Turns, then the turns between two rows, first turn first; the first pair answered
turn U:
[  3 -15   6   8  -2  -1  -5   8  -7   0   5  -8  -3  -8  -4   4   4] -> [  3 -15   1   8   1  -2  -4   6  -8   3   5 -10  -1  -6  -6   9   0]
[  2  10   3  10   9   8  -4   8   2 -10   4 -14  18  12   7  -4  -8] -> [  4  11   8   8   3   6  -9   2   2 -17   8 -15  12   9  10  -7  -3]
[ -3  -1 -12   3   4   3  -4   6  -5   3   9   2   1  -2  11  22  -5] -> [-5 -4  3  5 -2 10  1 22 -1  0  2  6 -3 -3 17  3  4]
turn M:
[ -8  -5  -4  -8   2   5   2  -4   6   7  -9  12 -13  -8  -7 -11   7] -> [ -5  14  -4  -8  11   2  -7 -17   5  -4   6   3  -2  -6  -5  -4  -3]
[ -7 -25  13   3  -7  -3   2  -3 -10   8   5 -19   2   0   8  14   7] -> [  1 -19   2   2  -3  -6   9  -8 -20   9  15   1   0 -10  17  14   1]
[-2 -6  1  3 -4  0 -1  1 -1  1 -3 -5 -2  4 -3  6 -2] -> [ 3 -2 -3  1 -2 -1  3 -1 -6  2  2  4 -4 -1  1  6 -4]
[ 4  6  9 -9  8  4  5 -3 -6 -4 14 -3  6 -2  5  1 -8] -> [ -3 -10  17  -7   0   9   6   7   2   2  -1 -10   0   3   0  -2   2]
turn K:
[ -4  -7   5   0  -2   0  -6  -3   7   9 -10 -20   8   9 -12   6  -4] -> [  0   0  -2  -6   3   2  -3  -2  13  12 -17  -6   6   7 -18   0  -6]
[ 1  7 -4  2  6 -1 -5 -3  3  2 -3 -4  2  1 -4  6  0] -> [ 4  7 -2  0  4  1 -4 -2  6  1 -7  3 -4 -1 -5 -2  3]
[ -7  -1   1   7  12   2   5   0   0  -7  -6  -4   4  11 -14  -2  -5] -> [ -6   0   2   5  10   3   7   2   3  -7  -9   3  -1   7 -14  -9  -1]
turn S:
[  4  -6  11  -4  -6  -5  -6  -2   9 -12  -5  10  -9  -1 -10 -12   9] -> [  3 -11  17   1  -9  -5  -4   1   2 -14   2   4  -6  -1   1 -11  11]
[  2  -3 -15 -13  -7  -4  -1  -4  -1   8 -13  14  -6   8   4  -1 -12] -> [ -2   9   3 -11  -3   3  -8   3   9  -4 -14   2   3  16   2 -14 -12]
[  3   5  -5   6  -6  -6   1 -10   5  -6  15   8  -2 -15  10   3   3] -> [  3  12  -7   2  -3  -5  -2 -11  13  -7   9  11  -3 -14   0   0   2]

(two turns a pair)
[  8   9  -3  -5   9   0  11   4  -2   7 -11   7   8  -1  -7   0  -4] -> [ 10  12  13  -4   0  -2  -2  -6  -4 -12   4  -5   4  -5   4  -3   5] => S then U
[ -5 -20   0   3  -8  -1  11  11  -3  13 -11   1  -6  -2   1  -1   7] -> [ -6 -15 -11   4   1  -2  11   7  -3  18  -9  -3   4   3  -5  10  -3] => K then K
[  0  -7  -2  -1  -6   4  -4 -11   2  10  -1   6   1  -8   4   8 -15] -> [  1   4   5   1  -1   6  -7  -8   4   2   4   4   8  -6   7   2 -18] => U then M
[ 15  23  -7 -14   2  -6  -2 -20   1 -16  14  24  -9 -15   4  -8  -6] -> [  5  29 -11  -5  24   2   9  -1   3  -3   8  14  20   1  -3   0 -23] => S then U
[  0   9  18   2  -1  -5   9   7 -10  -2   9   0   4   0  15  -9  -7] -> [  1  -9   2  -1  -8 -11  14   2 -15  13   2   8  -7  -4  10   4  -5] => M then S
[ -7 -13  -6   2  -1   4   3  10   6  15 -18   0   1   8 -11   0  -6] -> [ -8 -16   6   5  -7   8   2  15   7   9 -17  -5  -1   7  -5  -7   0] => K then S
[  3   9  10   6   1  -4  -8 -10   7  -6  11 -10  12   2   4  -2 -13] -> [  1  -7   7  12   2   0  11  11   0  10   1   3  13   1  10  -7 -12] => S then U
[  1 -15   2   6 -16 -10  -6 -11 -20 -11  26  -5   5  -6  29  13   3] -> [-17 -27   2   6 -12   0  -9   5   6   8 -13 -26  12  18  -8  19   3] => K then M
[ 2 17 -5  5 17  3  7  3 -2 -6  4 -2 16  5  3  1 -6] -> [  3   7  11   5   1   5   5  10  -1 -14   3   2   2  -1  12 -15  10] => K then K
[  5  -6  10  -2  -8   3   9  10  -2  -6   0  17 -16  -9  12 -24  11] -> [ -5 -14  -2  10   3  -4   7   3 -16   4  14 -17  14   7  11  17  -7] => K then U
[-2  2 14  5 -4  7  7  5 -5  1  8  6  1 -7 12 -8  2] -> [  0  12  -6  -4   2   0  -1 -16   0   5   7   7  -1  -6  -5   7  -7] => U then S
[ -3  10  -3  -1   7  -4 -11   0   9   5  -5  -5   6   0 -12  11  -6] -> [ -2   1  13   0  -8  -2 -12   6  10  -3  -7  -1  -8  -7  -3  -4   9] => K then K
[  8 -10  12  -1  -6   3 -12  -2   3   3  -2  -1  -1   1   7  -6   2] -> [  8  -3   1  -2   4   1 -13  -8   4   8  -3  -5   7   6  -2   5  -8] => U then S
[ -5 -11  -2  -1  -3  -2   4   1   4   7 -13  -6  -3   3  -6   4   5] -> [ -4  -9  -3  -2  -4  -5  -2  -7   3   3  -7 -11  -2   4  -6  10   3] => U then K
[-21   3  -8  16   6  13   9  14  -2   7   4  -1  24  18  -1  22  -9] -> [ -7 -18  -8   8 -25   2   6  -1 -11   1  12  21 -16  -6  15  14  14] => U then S
[  1  -4   8   6   1   0  11  -4  -2  -3   2 -11   7   2   4  -5   7] -> [ 6 -4 -5  0  2 -3 15 -9 -2  4 -4  5 -2 -4 -2 -5  5] => M then S
[  1   6   0  -6   0  13  19  10   5   0 -13   3   4   2  -7   5  -9] -> [  2   9   5  -2   2  12  19   9  -1  -7  -1  -4  11   1   2   7 -12] => M then S
[ -2  -7  -8  -3 -14  -8 -15 -20  -5  -7   5 -11  -9  -3  -4  14   2] -> [ -1 -13 -10  -6 -17  -4  -6 -10   0   1 -10   8 -21  -9  -7   0   9] => S then M
[ -9 -11   2   5   5  -7   9  12 -11  -1   8  -8  -9   3  26   4   0] -> [-10 -11   2   5   5  -9   3   6  -9  -3   9 -17  -8   7  22  10  -1] => U then M
[ -2   0  -2  -6  -1   4  -4   4  11   4 -10   0   2   9 -14   1   0] -> [ -2  -2   7  -1  -6   1  -9  -2   1  -6   7 -14   6   8   0   7   2] => S then U
[  6   1 -16   1   4  -5   8 -17 -15   4  10  11   5  -4   1  16  -9] -> [ 9  0 -9 -1  0  2 15 -3 -7  6 -3 29 -6 -8  2 -6  0] => K then U
[  0  15   5  -5   2  -4 -10  -3  20 -10  -1  -5  -5   4   7  -3  13] -> [ -1  18  -1  -4   8  -5 -10  -6  19  -8   1  -8   2   7   4   5   6] => K then K
[  7  -2  -7   2  -6   2   2  -6 -10  -1   3   5   2   3   1   8  -8] -> [  3   0  -6   0  -3   6   0  -2   0   1  -7   3   3   8 -11   6  -9] => M then K
[  3  11 -15  -2  12   1   3  -1   6   6  -3  18   1  -7  -6  -2  -9] -> [ -5   8  10  -1   1   5 -13   1  18  -9  -9  -8  -2   1  -9 -10   4] => M then U
[  2  -7 -11  -1  -3  -7  -4 -16  -7   1   6  -3  -4  -4  -1  12  -1] -> [  1  13   1  -5   5   2  -9  -9  10  -8  -3  -3   1   1 -11  -6  -3] => K then S
[ -9   0  -2   0   3  -3  -8  -5  12   0  -8 -10   1  11 -10   4  -1] -> [ 1  2 -9 -2  2 -4  6 -2  2  3 -2 20 -8 -4  5 -8  0] => U then M
[  7  -4 -15  -3   3   0  12   4  -2  11   7  21   2 -10   6 -17  -3] -> [ -4   8   8   1   7   6  -6   5  13  -5   6 -16  18   8  -4 -18  -3] => M then U
[ -2  13   3  -9   4  -1 -10 -12   5  -8   7 -11  -1   1 -12   6  -8] -> [  1  16  -6  -8  11   0  -1  -9   0  -2   9   0   4   0  -8   7 -15] => S then K
[ -2  -2   5   5   7  -5  -1  -4  -3  -7  17  -3   2  -4   6 -12   0] -> [ -4   0   2   6  14  -1   4   4  -1  -1  13   0   8   1   3 -14  -4] => K then U
[-6 12  7  3 10  6  4 18  1 -2 -6  5  6 -2 -7 -5 -6] -> [ -1   4   9   5  -3  -3  -3   3 -13 -11  14   0  -2 -11   9   5   2] => S then U
[  6  -6 -13  -4  -8  -8   5 -11 -12   7   9  18  -8  -6   8  10  -4] -> [ -3  14   2   1   7   0  -6  -7  -1  -6  13  -9  17  10   1  10 -14] => U then M
[  0  -4  29   4   2   4 -20  13   0  -4  -4  -7   2  -1 -10 -11   6] -> [  7  11   0  -6  14  -3 -21  -7   2   4  -4   8   0  -5 -26   3 -10] => U then K
[-4 15  8  4 11 12  6 10 11  0 -8 -8 14  5 -4 -6 -7] -> [  3  13   4   1   8  11  13  11   7   2  -6  12   4  -6   5 -16  -4] => K then M
[  1  -5  -4   0   0   5  11  12   3  12 -14  17  -7  -3  -4 -12   5] -> [  0 -18  -4   0 -10  -1   5   5   1  12 -13   9 -14  -3  -3  -2  11] => K then S
